In the data rows, 128 means zero.
Here is a table of points, one per row:
[154 161 154  92 134 106 122 126 175 160 131 122 161  78 176 142 133 130
 119 143 127 114 131 186  95 158 121 135 156 137 188  95]
[107 121 129 125 128 123 112 104 177 136 138 143 145 116 121 165 162 108
 135 161 107 112 128 103 146  96 119 133 131 173 121 154]
[175 176 103 134 152  88 120 156 128 127 125 115 127 170 135 136 121 134
 164 121 107 121 167  99 161 135 142  73 147 170  98 129]
[113 132 115  91  76 104 153 113 121 133 127 110 131 144 157 129 107 123
 112 139 152 109 164 191 141  85 132 110 120 120 109 102]
[115 148 104 142 144 154 105 118 104 142  91 125  82 140 112 147 106  93
 114 144  89 184 123 145 152 139  93 143 160 127 135 134]
[147 115 156 121 179 126 161 134 118 113 105 148 173 174 128 135  99 176
 145 195 124 118 148 134 115 130 129  95 168 103 149 131]
[ 78 165 115 121 142  89 122 139 142 123 123 158 161 163 170 135  77 142
 148 131 184 146 117  90 118 130  99 127 116 142 108 120]
[136 119 120 124 155 132 115  97  83 158 140 120 118 120 135 153 125 160
 119 121 128 162 127 167 113  91 164 132 146 134 153 155]
[ 88 123 119 152 139 137  88 156 125 103 144 104 158 119 136 130 116 125
 130 128 102 167 109 124 111 148 131 122 103 110 137 107]
[168 156 120 105 118 164  88 128 157  82 128 128 161 114 125 153 112 108
 109 118 142 107 142 131 142  96 124 112  88 125 139 201]
[128 154 136 140  81 142 141 124 100 136 163 105 112 131 165 113  84 135
  87 126 116 142 111  96 102 104 133 122  89 120 157 125]
[159 122  99 112 120 158 126 136 121  97 110 154 109 118 130 127 100 132
 126 117 125 140 112 126 111 134 159 161 130 195 129 111]
[166 145 123 139 131 135 128 119 128 120 132 152  78 166 113 117 164 158
 126 133 138 111 100 132 130 116 194 167 172  55 141  92]
[134 126 119 153 127 112 112 141 175 114 144  94  88 167 125 171 117 133
 108  93 122 103 118 127 138 162 123 147 160 104 104 107]
[ 86  88 120 144 124 116 149 154 130 102 132  88 151 134 119 118 136 145
 168 116 137 117 135 132  80 156 147 138 114 155 117  98]
[157 122 153 115 162 125 161 126 101 153 134 138 133 129 124 152 112 171
 117 173 121 103 164 124 112 165 122 137 135 142  80 104]
[127 117 127 116 132 126 130 119  72 146 152 109 116 120 136 168  98 149
 138 114 149 130 140 142 135 125 143  82 132 145 137 129]
[120 132 153 129 145 132 133 118 134 177 130 153 119 152 135 147 142  74
 126  93 123 167 148 172 143 150 178 107 155 139  99  93]
[123 156 145 156 106  75  76 108 143 155 128 176 116  85 133 154 103 143
 171 137 105 108 118 162 121  87 137 125 107 121 102 124]
[153  90 140 114 129 161 122 121 167 156 131 102  98 117  99 149 100 136
 142 168 122 158 149 128 135 119 152 134 140 145 140 114]
[139 120 114 136 130 140 111 110  83 118 114 122 168 108 122  83 147 131
  99 132 111 109 145 139 168 107 138 123  98 100 116  95]
[156 117  87 127 113 171 124 134 112 134 100 156 128 125 151  96  94 110
 158 138  92 114 118 108 124 157 127 126 110 151 132 144]
[104 102 154 118 113 124 120 160 148 110 150 200 139 142 102 129 133 148
 158 136  99 141 102 112 118  99 149 151 139 143 158 160]
[154 157 133 111  97 104 146 104 113 122 118 105 136 134 118 124 150 180
 133 103 129 133 107 100 139 117 154 145  87 127 146 134]
[123 128 152  98 155 106 146 121 144  89 125 110 115 135 160 108 137  97
  92 133 145 129 104 151 135 152 114 131 120 168 141 210]
[104 119  64 176  95 142 164 183 136 126 106 143 113 105 115 143 105 114
 110 119 127 126 132 130 109 142 156 125 143  85 115 146]
[129 111 102 141 130 128  97 139  97 140 124 121  97 127 137 100 132  98
 189 154 166 101 113 139 142 126 100 145 118 136 138 190]
[100 112 105 127 150  95 125 110 146 133  71 124  97 116 157 132 164 138
  92 138 143 134 150  95  75 123 139 102 122 131 118 134]
[118 121 126 135  90 143 135 149 129 176 124 168 149 115  77  89 141  86
 118 123 136 126 149  80 121 148 133 131 141 143 143 155]
[133 158 109 159 154 183 174 127 136 111 162 136 130 110 134 141 139 117
 118 130 148 112 133 140 123  87 132 106 127 142  62 108]
[ 85 161 131 111 113 130 146  97 117 137 136 120 154 140  80 133 133 110
 153 140 120 117 175 133 102  95 111 153 129 153 143 146]
[101 164 118 110 118 139  93 120 113 133 100  77 165 108 124 119 158 120
 154 134 137 113 117 131 119 177 161 121 147 115 136 130]
[123  97 106 127 129  86 180 131 145 140 133 119 137  88 126 146 121 173
 119 106 131 168 143 145 165 129 103 127 115 122 158 143]
[115 137 103 137 178 111 130 131 121 127 137 132 144 136  94 127 160 154
  93 108 111 149 120 134 125 129  93 141 105 129 127 116]
[108  93 150 148 166 123 115 148 126 161 118  88 170 145 153 111 129 131
 107 110 144  84 115 127 150  69 168 171 144 138 103 111]
[ 99 157 161  98 140 176 149 137 120 139 125 119  96 156 156 161 145  93
 160 161 138 136 119 118 126  96  90 119  82  91 132 124]
[104 127 127 157 141 111 155 130 100 120  90 124  84 165 135 101  68 120
 121 114 104 121 171 105  99  87 139 145 137 104 150 117]
[135  96 100 121 106 123 131 107 134 120 134 156 115 120 116  80 106 117
  96 155 129 131 140  97 122 135 114 103 176 114 121  81]
[141 112 175 149 117 114  82 142 115 147 115  86 101 119 113  90 120 125
 133 133 146 185 145  87 169 127 111 147 127 112 149 116]
[166  73  91 111 159 112 121  99 176 140 143 140 135 134 117 115 137 112
 131 107 140 160 104 118 119  89 107  90 113  95 167  98]
[104 111 203 133 142 137 144  95 107 129 127 126 156  88 103 147 133 101
 123 110 111 114 138  78 155 129 135 152 156  81 117 136]
[152 129 130 141 168 109 173 112 131 138 123 109 116  75 101 159 114 124
 145 147 136 124  78 134 126 151 169  72 117 134 111 126]
[157 127 150 204 122 144 124 130 118 124 135 144 141  96 121 105 113 135
 116 129 147 123 143 160 132 147  77 120 155 116 149 153]
[129 141 114 119 114 156 120 154 144 158 102 109 166 150 125 176 112 142
 101 139 153  99 100 119 147 109 128 160 119 162 154  80]
[101 151 161 162 124 167 113 154 139 110 123 139  98 122 155 126 159 180
 152 123 157 151  97 165 147  96 110 119 143 117 126 147]
[152 123 136 151  74 144 125  72 148 158 107  97 160 175 141 107 166 161
 134 114 142 171 109 132  98 120 122 128 126 170  91 145]
[115 139  92  99 114 141 128  99 116 142 137 126 128 115 143 142 112 161
  87 163 119 115  87 123 112 127 150 122 120  61  99 176]
[120 142 169 107 115 149 130 164 148 158 136 152 154 173 125 102 135 145
 145  78 122 154 147 116 137 167 140 112 116  92 149 157]
[130  94 136  92 128 118 109 148  94 187 133 147 122 137 101 151 120 139
  92  70 148  87  95 132 125 162  78 119 124 109 108 134]
[ 99 118 117 107 115 117 146 108 149 128  42 139 128 130 125  92 131 133
 146 137  98 125  95 164 182 137  98 127 111 136 124 119]
[127 133 110 146 140 117  93 109 146 125 184 134 165 168 106 127 118  98
 136 168 130 140 137 164 129 166 146 126  83 107 131 120]
[132 145 131 167  99  94 147 181  91 124 130 103 120 154  94 132 150 103
 126 178 107 133 121 174 133 126 120 120 105 158 134 149]
[118  79 146 133 152 138 144 110 111 120  90 164 126 128 124 134 129  91
 160  78 160 129 129 136 124 142 139 134  64 139 119 104]
[ 98  86 137 134  90 129 123 101 146 149 161 114  89 132 133 115 152 165
 116 121 139 120 190 127 143 144 142 142 115 126 110 149]
[137  85 183 190  73 148 125 114 131  66 124 155 172 124 147 150 119 115
 117 130 135 124 126 122 157 142 117 118 144 148 165 115]
[144 109 141 107 112 122 129 173 132 118 143 114 121  93 143 111 109 149
 123 127  67 185 128 111 150  98 115 153 133 119  63 129]
[129 117 144 127 173 170  78 129 136  85 116 107 105 134  62  90 103 151
 114 125 137 114 133 131 109 141 118 124 122 148 100 131]
[149 158 108  86 117  98 107 166 130  91 109 141 114  95  97 174 163 137
 120 145 203 134 152 131  95 103 102 137 125 144 126 123]
[155 141  93 156 120  96 133 128 106 123 127 164 151 113  99 100 120  92
 158 126 160 148 111 111 144 168 134 158 166 104 104 123]
[130 132 114 104 139 136 110 158 100  99 143 158 128 115 124 138 164  98
 106 149  95 155 152 120 153 126 113  92 114 124 144 113]
[122 127 141 133 141 110 134 126 115 158 142 119 105 144 133  89 156 127
 118  83  96  85 104 112  75  71  76 105 153 136 143 104]
[112 118 102  99 108 141 146 103 110 119 165  57 152 129 145 181 163 124
 160 149 130 137  78  99 163 105  89 146 151 126 138 151]
[134 149 105  96 153 160 157  84 143 121 156 124 123  94 166 128 142 145
 187 114 142 137 150 130 114 139  68 184 102 128 149 129]
[155 138 135 129 147  91 114 112 119  81 113 118 132 143 106 148  94  78
 143  84 107 146 117 129  99 120 125 131 151 120 114 150]
[107 151  99 151 149 125 103 108 103 102 149 159 121 110 131 121 137 143
 150 100  93  68 151  99 178 170 136 126 117 163 153 117]
[180 130  98 135 142 113 139 172 132 120 133 129 141 126 173 114 149  82
 126 105 123 116 161 147 104 122 148 143 130  99 101 125]
[141  85 117 114 135 120 140 127 115 131 123 123 114 139 199 174 201 134
 119 180 104  93 124 129  84 154 143 140 113 137 126 113]
[ 97 136 166 101 103 110 112 109 119  95 135 140 105 152 127 132  97 125
  69 119 129 140 135 126 136 144 157 174 129 103 134 112]
[131 179 131 148 146 141 158 139 191 137 114 120 123 140  89 110 126 127
 106  95 109 130 132 107 143 141 129 118 120 109 156 145]
[147 157 153 130 140 110 162 141 147 144 150 116  93 103 135  78 126  98
 103 152 168 114  91 101 152 126 168 136 119 160 136 114]
[149 116 145  95 136 138 131 169 123 126 125 124 133 108 129  79 112 136
 134 103 100  93 133 163 111 161 141 141 144 124 111 100]
[ 81 127 100 108 126 144 118 111 146 112 185 165 135 146 145 100 153 126
 123 134 143 130 122 156 121 140 131  96 162 163 133 143]
[140 139 175 117  72 137 121 119 144 111 128 119  98 110 134 143 132 133
 156 117 116 105 123  95 118 132  99  64 147 124 123 130]
Along one direction, these points spread out more than along any other. Take the direction at right angles to it along which they spread out most. Go by this last direction. For each point below, how far along it does it lie, from 0 to 99? The average is 50, and the first point in the table lies past the average. One standard deviation of the points above along it is 16.
[141  85 117 114 135 120 140 127 115 131 123 123 114 139 199 174 201 134
 119 180 104  93 124 129  84 154 143 140 113 137 126 113] 89
[ 99 157 161  98 140 176 149 137 120 139 125 119  96 156 156 161 145  93
 160 161 138 136 119 118 126  96  90 119  82  91 132 124] 42
[140 139 175 117  72 137 121 119 144 111 128 119  98 110 134 143 132 133
 156 117 116 105 123  95 118 132  99  64 147 124 123 130] 35
[ 81 127 100 108 126 144 118 111 146 112 185 165 135 146 145 100 153 126
 123 134 143 130 122 156 121 140 131  96 162 163 133 143] 42
[115 148 104 142 144 154 105 118 104 142  91 125  82 140 112 147 106  93
 114 144  89 184 123 145 152 139  93 143 160 127 135 134] 34
[101 151 161 162 124 167 113 154 139 110 123 139  98 122 155 126 159 180
 152 123 157 151  97 165 147  96 110 119 143 117 126 147] 35
[101 164 118 110 118 139  93 120 113 133 100  77 165 108 124 119 158 120
 154 134 137 113 117 131 119 177 161 121 147 115 136 130] 47
[108  93 150 148 166 123 115 148 126 161 118  88 170 145 153 111 129 131
 107 110 144  84 115 127 150  69 168 171 144 138 103 111] 77
[168 156 120 105 118 164  88 128 157  82 128 128 161 114 125 153 112 108
 109 118 142 107 142 131 142  96 124 112  88 125 139 201] 18
[118  79 146 133 152 138 144 110 111 120  90 164 126 128 124 134 129  91
 160  78 160 129 129 136 124 142 139 134  64 139 119 104] 48
[ 97 136 166 101 103 110 112 109 119  95 135 140 105 152 127 132  97 125
  69 119 129 140 135 126 136 144 157 174 129 103 134 112] 54
[130 132 114 104 139 136 110 158 100  99 143 158 128 115 124 138 164  98
 106 149  95 155 152 120 153 126 113  92 114 124 144 113] 38
